[[129 141 120 111 127 123 142 116 140 113 145]
 [132 127 144 130 145 111 133 121 140 135 109]
 [104 119 138 144 143 137 137 124 132 116 137]
 [132 143 125 134 133 141 116 123 105 135 144]
 [136 117 112 139 116 115 130 114 117 124 129]
 [113 115 131 120 108 120 115 135 147 138 135]
 [138 120 133 118 121 147 139 117 119 137 113]
 [117 150 117 134 125 130 114 115 138 140 116]
 [118 134 134 134 118 121 146 145 116 122 124]
 [148 135 143 114 127 115 112 140 125 125 137]
 [133 111 120 113 138 135 112 140 120 109 132]
 [148 132 119 143 133 139 135 145 141 137 126]]
Rows and columns are numbered from 1.
The entry just left of 131 is 115
The entry in row 2 and column 3 -> 144
What is the entry at row 2, column 2?
A: 127
The entry in row 2 and column 1: 132
The bottom-left entry is 148
What is the entry directly above 131?
A: 112
The top-left entry -> 129
What is the entry in the top-right corner?
A: 145
The entry in the bottom-right corner -> 126
The entry just left of the largest entry -> 117
The entry in row 3 and column 1: 104
The entry at row 1, column 3: 120
The maximum -> 150
What is the entry directly above the largest entry?
A: 120
What is the entry in row 1 and column 2?
A: 141
The entry at row 3, column 3 -> 138
The entry just right of the smallest entry: 119
The entry directly below 105 is 117

Read these off the grid that follows. Indices start at 1.
1) The entry at row 2, column 2?
2) The entry in row 1 and column 3?
3) The entry directly above the largest entry?
4) The entry just right of the smallest entry?
5) The bottom-left entry?
6) The entry at row 2, column 3?
7) The bottom-right entry?
8) The bottom entry of the column that holds the smallest entry?
[[125 128 128 119 128 113 123 123 130 118 128 119 127]
 [128 128 128 138 129 148 130 130 128 128 129 130 127]
 [128 128 128 117 127 112 126 125 128 128 127 126 129]
 [128 128 128 132 128 126 129 128 128 128 128 121 128]
 [126 128 128 121 128 116 125 124 130 116 128 121 126]
 [128 128 129 143 129 152 130 131 128 129 129 130 127]
 [128 128 128 129 130 129 127 128 126 124 129 128 129]
 [129 128 127 137 132 117 128 128 130 136 126 138 128]
 [129 128 128 129 128 131 129 129 128 131 128 130 128]
 [128 128 127 118 128 109 125 124 128 127 127 126 129]
 [128 127 130 137 126 147 124 129 127 126 123 155 130]
 [128 128 127 129 132 130 127 128 125 122 129 128 129]
 [127 128 127 130 134 132 126 128 123 122 129 128 130]
 [128 129 127 117 129 113 131 128 128 129 132 112 127]]
1) 128
2) 128
3) 126
4) 125
5) 128
6) 128
7) 127
8) 113

Questions about the grid below.
1) Find the entry directly above the largest entry.
2) Find the first entry of the smallest entry's row.
3) Find the entry directly above 102.
4) Find the entry in the bottom-left corner.
5) Find the largest entry.
6) Find the last entry, reading row by row.
7) Find the entry just right of the smallest entry.
8) Find the top-left entry.
[[131 119 115 140 140 116 137 135 130 111]
 [131 119 110 131 150 102 128 113 120 126]
 [131 119 115 140 139 109 137 113 135 111]
 [131 119 115 140 139 109 141 113 135 111]
 [131 109 115 141 139 106 136 113 135 111]]
1) 140
2) 131
3) 116
4) 131
5) 150
6) 111
7) 128
8) 131
